Here are some points:
Array([ 18,  41, -45,   0, -84,  24,  35,  26, -52,  36,  60, 102,  58, -32])
Array([ -66,  -19,   65,   35,   97,  -19,  -37,  -36,   62,  -79,  -51, -117,  -73,   90])
Array([ 69,  51, -30, -74, -28,  21,  49,  20, -67,  66,   4,  35,  -8, -78])
Array([-49, -65,  10,  30,  34, -25, -57,  -4,  49, -27, -31, -21, -11,  24])
Array([ 49,  18, -58, -49, -56,  20,  40,  23, -40,  71,  27,  83,  45, -87])
Array([ 58,  22, -52, -35, -70,  18,  34,  30, -45,  77,  33,  87,  43, -69])
Array([-24, -12,  28,  21,  28, -16, -39,  -5,  23, -14, -26, -35, -43,  46])
Array([-17,  25,  37,  15,  27, -15,   9,  -6,   6, -32, -10, -50, -32,  37])
Array([ -9,   3,  10,  13,  14,   6,  -7,  -6,   5, -15,  -4, -10, -10,  18])
Array([-23,  64,  59,  62,  42,  -1,  12, -32, -11, -63,  10, -86, -26,  89])
Array([-45, -20,  41,  49,  42, -19, -35, -19,  34, -47, -10, -60, -27,  65])
Array([  51,  -35,  -65,  -68,  -58,    7,   18,   31,  -21,   74,   -3,   77,   44, -103])
Array([ 34,  35, -53,  -4, -82,  30,  37,  29, -47,  57,  57, 102,  66, -59])
Array([  74,   50,  -74,  -97,  -77,   38,   91,   33,  -70,   82,   27,  100,   45, -127])
Array([ 54,  59, -47,  -8, -81,  27,  47,  24, -67,  57,  59,  79,  60, -61])
Array([ -3,  -2,  33, -14,  54,  -1, -14, -14,  15, -17, -38, -71, -54,  30])
Array([-12,  14,  24,   4,  32,  -3,   2, -12,   8, -26, -20, -46, -17,  27])
Array([-30, -32,  35,  32,  39, -13, -45, -11,  41, -29, -18, -44, -31,  56])
Here are 14 more points, each followed by its number:
Array([ -1, -18,  35,  66,  28, -23, -39, -38,  18, -11,   9, -61,  12,  50]) 0
Array([-20,  46,  56,  47,  53,  -9,   1, -40,   0, -76,  -9, -87, -30,  71]) 1
Array([-15, -35,  28,  15,  42, -23, -29, -29,  38, -29, -29, -46, -22,  31]) 2
Array([ 21,  47, -28, -31, -31,  17,  46,  14, -45,  14,  13,  38,  28, -43]) 3
Array([-32, -25,   8,   3,   7,  -8,  -7,  -9,  25, -30, -12,  -3, -15,  14]) 4
Array([ -5,  73,  32,   2,  38,  15,  31,  -4, -34, -29,  -7, -55, -51,  33]) 5
Array([ 27,  53, -19,  -7, -57,  26,  48,  19, -49,  26,  46,  58,  50, -28]) 6
Array([-21, -21,  33,  44,  39, -24, -25, -20,  25, -26,  -3, -63, -12,  45]) 7
Array([ 24,  20, -38, -50, -63,  26,  27,  40, -37,  47,  24,  92,  29, -58]) 8
Array([ 17, -74,   7,  67,   8, -36, -77, -27,  33,  30,  16, -33,  44,  28]) 9
Array([-54, -15,  50,  31,  54, -17, -28, -23,  34, -51, -31, -69, -44,  60]) 10
Array([ -9, -59,  29,  17,  35, -26, -55, -24,  43,  -3, -35, -65, -21,  29]) 11
Array([ 15,  21, -55,  -2, -77,   6,  36,  28, -33,  45,  47, 101,  60, -43]) 12
Array([-56, -41,  34,  -1,  48, -17, -16, -11,  56, -63, -32, -35, -39,  47]) 13
Which of these numbered points is nearest to each point below, looking only along the 5 directions in which the first points spread most? Its number follows each.
Array([ 19, -66,   6,  57,   9, -31, -62, -17,  25,  17,  -6, -28,  39,   6]) > 9
Array([-20, -35, -11, -16,  11, -11,  -1,  -5,  28, -31, -11,   8,   1, -23]) > 4
Array([-14, -28,   1,  31,  -6,  -8, -17,   2,  23,  -5,  14,  13,  30,  14]) > 4
Array([-21,   0,  10,  17,   7,   6,   6,  -8,   7, -19,   4,   6,  11,  27]) > 4
Array([ 28,  12, -11, -25, -21,  16,  20,   8, -24,  17,   8,  17,  12, -31]) > 3
Array([-17,   0,   3, -10,  17,   3,   1,   2,   7, -16,  -5,  -8, -23,  14]) > 4
Array([  62,   32,  -61,  -94,  -67,   32,   53,   35,  -59,   78,   17,   95,   29, -110]) > 8
Array([ 17,  34, -52, -50, -54,  24,  43,  36, -45,  37,  21,  84,  23, -67]) > 8
